M: a few groups of rows, each row roughly a mix of its group's hidden directions:
M (78 x 10):
[[-9, -36, -40, 29, 9, 32, -12, 11, 0, -20],
[-5, -13, -38, 20, -29, -4, -52, -5, 4, 3],
[0, -13, -27, 19, 36, 4, -15, -43, 1, 31],
[14, -38, -17, 6, 18, 23, -16, -44, 1, -23],
[-19, -11, -22, -11, 27, -21, -20, 47, 4, 26],
[5, 27, 21, -36, -2, -22, 32, 27, -17, -21],
[-2, -10, -13, 3, -17, -8, -65, -5, -6, -24],
[6, 36, 8, -57, 6, -13, -11, 17, -10, 14],
[-21, -33, 20, 19, -13, 26, 40, -10, -15, -22],
[-27, -25, -39, 28, 20, 29, -19, -9, -12, 10],
[10, 29, -17, -25, -8, -26, -23, 43, -15, -19],
[-6, 19, 8, -65, -10, -5, -23, -3, -12, 10],
[21, 32, -20, 20, 1, -26, -36, 18, 12, 30],
[-20, -20, 16, 44, -1, 38, 9, -32, 0, -4],
[4, 12, -20, -27, 24, -32, -38, 26, 17, 18],
[-32, 5, 5, -45, 10, 3, 1, 46, -13, 8],
[13, 0, -30, 45, 12, 16, -39, 11, -16, 14],
[-36, 23, 15, 10, 3, -19, 3, 31, 2, 46],
[22, 42, 15, -19, 14, -31, -35, 20, -4, 2],
[18, -15, -10, 29, 1, 14, 1, -46, 36, 22],
[21, 30, 5, 37, -30, -16, 15, -13, 25, 25],
[15, -24, -13, -45, 16, -33, -1, 10, -10, -32],
[-19, -47, -1, 31, 15, 25, 17, -22, -16, -11],
[20, 27, 5, 37, -8, -33, -14, -7, 19, 36],
[11, 20, -26, -33, 18, -35, -18, 21, 6, 30],
[25, -1, 10, -14, -11, 4, -7, -58, 30, 12],
[12, 6, -15, 25, 1, -11, -64, -5, 11, 14],
[13, -1, -8, -4, -13, -9, -19, 61, -17, -25],
[9, 12, 37, 12, -34, 21, -2, -15, 8, -44],
[-7, -26, 3, -44, 24, 10, 0, 26, -18, -35],
[3, -1, -13, -13, 7, 2, -69, 5, -8, -17],
[-3, 29, 0, -53, -13, -13, 28, 18, -9, 18],
[23, 26, 49, 5, 35, -18, 10, 6, -1, -14],
[19, 14, -7, 40, -21, 0, 9, -30, 32, 30],
[8, 42, 10, 32, -34, -26, -1, -16, 4, 23],
[-7, 17, 37, -35, 0, -31, 5, 33, -19, -16],
[-20, 9, 11, 20, 4, -7, 5, -4, 32, 59],
[-32, -33, -11, -15, 37, 22, 2, 33, 0, 9],
[18, 14, -4, 39, -21, -5, -4, -46, 20, 23],
[-1, -1, -15, -28, 9, 5, -34, 30, -21, -43],
[0, 36, 26, -42, -21, -20, 12, 27, 3, 10],
[-16, 31, 31, -22, -9, -24, 10, 26, 13, 37],
[9, -35, -26, 42, 17, 17, -6, -17, -10, -28],
[-10, -3, 7, -14, 6, 19, 61, -9, 7, 32],
[22, 14, 3, 27, -19, -3, 12, -30, 40, 34],
[-20, -45, -29, 3, 44, -8, -5, 5, -9, 16],
[32, 31, 15, -3, -35, -14, 6, -33, 24, 12],
[-4, 19, 30, -30, -12, -7, 27, -42, 25, -2],
[-3, -36, -12, 45, 10, 18, -8, 2, -1, -39],
[-36, -8, -3, -16, 24, -17, -12, 39, 22, 30],
[5, 26, 16, -7, -25, 8, 46, -38, 0, 17],
[-8, 5, 26, -47, 6, -18, -4, 25, -28, -29],
[-20, -42, -11, 7, 6, 45, 9, -30, 7, 11],
[28, 53, 0, -12, -14, -14, -30, -3, 18, 12],
[-45, -22, 25, 9, -9, 18, 39, 20, 2, 5],
[-7, -21, -9, -7, -4, 8, -54, -2, -14, -41],
[-25, 21, 16, -33, -7, -20, 12, 38, 23, 24],
[-13, 26, 13, -32, -16, -15, -34, -27, -33, -6],
[30, 41, -9, -29, -3, -21, 1, -32, 9, 22],
[38, 36, 4, -24, -12, -18, -29, -18, 14, -20],
[-10, 5, 26, -46, 4, 9, 50, -4, -9, 2],
[-16, -49, -23, 6, 44, -2, -3, -17, -7, 5],
[3, -23, -31, 38, 7, 25, -13, -40, 9, 7],
[0, 9, -16, -31, 25, -33, -35, 27, 20, 16],
[-2, 24, -37, -37, -19, -11, 3, 39, -10, 10],
[37, 25, -18, -14, -11, -20, -31, 35, -11, -12],
[-28, -30, -13, 3, 37, -9, -34, 30, 13, 9],
[4, -34, -27, 41, 17, 21, -11, -34, 2, -7],
[-3, 13, -14, 8, -5, -6, -22, 65, -7, 17],
[4, -24, 14, 33, -5, 29, -7, -33, -7, -40],
[-38, 4, -35, 16, 4, 25, -8, 17, -1, 40],
[5, 31, 13, -37, -8, -25, 29, 31, -16, -17],
[36, 35, 4, 23, -41, -17, 10, -19, 9, -4],
[6, -8, -15, 57, -6, -4, -12, -18, 23, 31],
[-24, 17, 16, -19, 4, -15, 15, 58, -7, 12],
[4, -20, -10, 25, 23, 14, -9, 25, -10, -54],
[-2, -1, -24, -1, 31, 32, 40, 18, 9, 32],
[-6, -15, 34, 21, -8, 0, 54, -25, 4, -8]]

one row of each group, then the others: which group is each in?
[-16, 3, -34, -7, -2, 27, 16, 55, -3, 6] -> Y
[-26, 1, -10, 24, 7, 7, -20, 52, 4, 31] -> Q
[5, -6, -23, 32, -19, -18, -50, 10, -2, -25] -> V

[4, -41, 0, 25, 11, 20, -3, -33, -15, -37] -> Q
[-10, 9, 16, 50, -6, 37, -20, -25, 13, 5] -> Q
[7, 25, -26, -3, 10, -8, 17, -21, -4, 58] -> Q
[-31, -11, -17, 16, 11, 6, 19, 35, -11, 45] -> Q
[22, 5, -10, -44, 15, -37, -30, 6, 12, -19] -> Q
[-3, -38, -11, 36, 30, 4, 2, 16, -20, -34] -> Y
[-16, -27, -28, 11, 19, 20, -28, -16, -34, -25] -> Y
[-23, -45, -4, -7, -9, 30, -9, -20, -12, -37] -> V
[7, 19, 18, -40, -11, -16, 34, -39, 13, 0] -> Q
